(in the rows, 128 means zero)
A single turn carries every row of the set below to another of its rows. Some are shown first; where does it send the rows asked next?
Logi: [112 102 134 129 114 140  95 104 139 137 113 171 150 109 113  81 137 138]
buvo: [112 120 147 116  95 141 103 108 136 139 111 151 164 122 111 103 147 136]
kog: [118 120 154 112 112 126 105 114 135 144 133 125 173 129 122 116 141 148]
suz: [132 103 132 133 138 120  86 106 145 135 139 159 140 119 132  78 124 152]
zevag: [123 126 125 150 118 128 116  88 152 170 105 152 127 120 109 147 119 144]
kebe: [123 125 115 152 113 125 110  88 157 164 107 153 117 104 117 132 116 151]
rufof: [122 106 146 122 143 116  98 113 138 141 147 126 165 119 131 102 127 157]
posi: [125 127 128 148 125 121 119  91 153 170 112 141 128 124 112 152 118 147]
lebak: [115 114 149 115  96 144  81 110 137 139 111 154 155 117 107 103 142 136]
kud: [115  98 141 125 117 133  76 106 137 140 115 166 141 109 112  80 131 141]
baril: [136 128 158 115 109 127 104 118 141 136 135 128 160 142 124 114 138 146]
Sakuv: [127 110 131 130 111 139  86 105 145 132 118 178 141 118 118  83 133 141]
mavo: [118  95 133 132 146 126  92 106 141 139 135 155 152 105 125  79 124 152]
sil: [127 106 158 118 138 118  90 120 136 143 142 120 157 121 121 106 126 153]
dedi: [125 121 126 151 134 113 118  88 154 171 117 141 125 122 117 145 113 151]
gane: [124 121 118 155 127 114 112  88 157 165 114 143 114 105 121 128 112 155]
labul: [128 134 129 149 116 122 120  98 155 165 115 132 126 111 115 149 117 153]
darig: [124 117 120 154 135 115 112  85 154 170 114 152 122 116 117 138 111 150]
Bafa: [138 113 148 124 138 111  96 114 143 137 148 129 153 134 135  99 125 155]
bev: [122  93 146 127 143 118  80 111 138 142 133 144 143 111 121  83 122 151]
vizi: [125 133 122 148 107 130 115  94 157 164 106 145 122 107 113 146 122 149]
gabip: [129 127 145 120  92 145  98 112 143 132 117 160 154 132 114 105 144 136]
zeve: [123 119 162 110 110 135  90 120 136 141 128 128 164 126 113 118 137 144]
Mak: [122 121 119 153 125 124 112  84 152 169 107 158 122 116 112 139 116 145]
sem: [130 126 126 152 127 111 120  97 156 167 120 130 121 109 120 140 113 157]

Sakuv goes to suz
rufof goes to kog
Now these:
bev goes to sil
posi goes to zevag
labul goes to vizi

A single turn carries every row of the set below to another of its rows. Some are shown first; where does it send the rows asked next?
Puzil: [121 127 135 144 122 135 150 119 128 124 124 143 119]
fonur: [133 133 110 108 142 128 127 119 134 120 121  92 137]
Vol: [127 136 136 128 112 134 120 153 133 156 154 135 149]
Rodos: [119 119 115 138 126 124 157 107 137 126 130 136 146]
Zeku: [130 106 123 125 140 144 128 124 147 128 143  95 140]
kamu: [137 111 112 125 117 132 136 110 145 119 159 133 130]
rokad: [128 125 119 107 104 119 125 142 117 150 154 112 137]
Vode: [135 121 128 148 131 125 137 121 111 136 139 140 113]
Duku: [133 138 114 102 148 119 127 143 140 127 112 152 139]
Nel: [111 154 106 121 126 128 130 141 139 142 137 109 114]
buvi: [140 126 138 120 119 129 122 130 118 122 158 124 110]
ruvil: [157 139 130 115 133 133 138 161 133 114 127 122 130]
nonor: [136 115 133 111 134 132 129 167 130 107 135 130 126]
Mame: [125 118 126 126 135 124 130 111 131 143 136 161 148]
Bekaz: [139 127 104  98 134 129 129 137 158 109 134 119 124]
gobip: [109 156 108 116 121 131 142 135 124 138 140 108 123]
kib: [137 106 119  99 127 111 126 159 148 121 121 127 138]
Mun: [133 136 115 113  99 116 131 128 128 148 149 106 138]
Linur: [134 109 118 138 120 138 138 139 168 115 135 129 126]
Kuzo: [124 139 101 135 139 127 122 151 141 155 127 120 154]
zupit: [123 121 134 103 132 118 142 124 120 127 108 123 158]
metem: [130 126 126 131 114 140 116 159 139 160 141 134 143]
Telo: [111 127 134 106 135 108 142 137 120 125 128 148 136]
Puv: [132  89 114 133 127 136 129 127 150 127 123 108 135]
kidu: [144 109 135 129 125 131 110 119 133 152 123 128 156]
Limu: [128 128 144 103 136 123 127 121 132 151 101 124 143]
kave: [124 147 101 139 132 145 132 146 146 152 117 120 144]
dunu: [136 151 131 136 150 144 125 145 135 128 119 142 129]

kamu goes to Bekaz
kave goes to metem
Now these:
nonor goes to zupit
kib goes to Telo
Mun goes to Nel
dunu goes to kidu
Zeku goes to ruvil

A single turn carries every row of the set below to another of its rows. Some are shown first; where does it send the rows asked next?
zeda: [130 132 141 169 133 115 150 141 125 146 119 156 134 141]
dif: [100 118 120 126 149  99 140 129 107 121 136 153 129 133]
Sigik: [127 122 127 154 115 137 156 134 138 109 109 122 125 144]
sog: [123 113 113 121 136 131 117 129 132 124 117 126 150 143]
detir: [128 135 115 130 159 112 136 137 122 145 138 129 115  97]
duta: [122 112 134 148 129 135 156 122 150 136 138 121 127  97]
fugap: [102 114 126 130 152  99 137 122 115 136 144 150 130 119]
difu: [111 113 123 139 120 133 166 146 140 109 135 115 121 119]
busav: [114 108 116 123 137 128 115 142 141 134 132 112 145 124]
fafi: [135 111  98 153 158 136 143 124 115 118 128 120 121 128]
Zag: [116 138 112 127 150 116 139 131 121 133 124 151 115  95]
pipen: [124 138 133 158 129 103 150 139 121 145 118 163 129 138]
zabir: [136 110 100 154 160 136 140 120 118 124 131 120 122 122]
zos: [115 123 140 166 131 112 160 162 129 140 138 140 126 139]
Tam: [106 119 123 129 152 100 135 118 110 131 133 157 133 127]
Gope: [124 124 145 171 136 113 153 146 133 155 135 145 131 130]
rar: [107 137 107 123 147 113 146 147 118 120 128 144 109 104]
Sofo: [132 108 100 154 159 135 142 125 120 123 137 115 119 121]
das: [137 143 110 126 157 116 134 129 113 136 120 143 119 111]
Bulob: [109 127 136 159 128 100 157 158 128 146 140 144 121 129]
bufu: [124 109 120 126 139 131 114 123 141 139 127 124 150 127]
rulo: [113 135 129 154 124 102 157 157 119 133 125 153 123 145]
vuluz: [127 142 103 120 151 114 142 146 107 120 121 137 115 123]
reva: [134 128 137 163 118 131 156 138 132 135 110 147 136 144]
Nopu: [121 112 117 124 139 130 111 132 139 138 123 120 150 123]
basup: [123 122 135 162 114 128 163 156 134 126 122 135 130 147]
mubu: [130 108  97 152 157 136 145 129 117 117 134 115 119 126]
munuz: [114 111 111 119 134 129 117 145 136 125 124 115 146 134]
Muma: [126 125 119 136 119 139 160 129 129 102 107 136 129 135]
nul: [133 122 144 170 122 130 153 135 143 150 124 139 134 127]
fosil: [112 108 113 121 133 129 123 144 135 121 130 115 144 141]
ved: [109 135 113 127 150 113 143 141 125 132 134 143 111  93]
nefon: [122 130 136 164 129 114 157 157 121 132 122 150 130 151]
mon: [129 115 138 164 124 135 151 123 152 137 126 117 125 116]
gona: [113 141 109 123 148 116 141 137 115 121 118 154 114 106]
bar: [119 132 108 124 153 111 145 154 117 128 140 123 109 110]
Feni: [118 113 132 158 118 134 160 142 147 119 129 109 120 129]
Zatot: [138 124 133 160 122 138 148 116 142 127 106 130 131 131]
mude: [113 104 119 125 137 128 120 138 144 136 139 111 145 126]
zave: [121 116 141 167 119 126 161 153 143 141 136 128 129 131]
vin: [137 124 130 145 128 140 149 105 138 128 109 141 135 113]
vibi: [119 132 139 163 131 101 150 140 129 157 133 154 128 124]
toz: [121 115 112 121 137 131 113 134 135 129 116 123 149 134]
Momu: [ 97 112 123 127 150  98 142 132 113 128 147 146 127 125]

fafi goes to zabir
rulo goes to pipen
munuz goes to toz
Now these:
zos goes to nefon
vuluz goes to das
duta goes to difu
rar goes to gona
Tam goes to fugap
Zatot goes to mon
basup goes to reva
bufu goes to mude

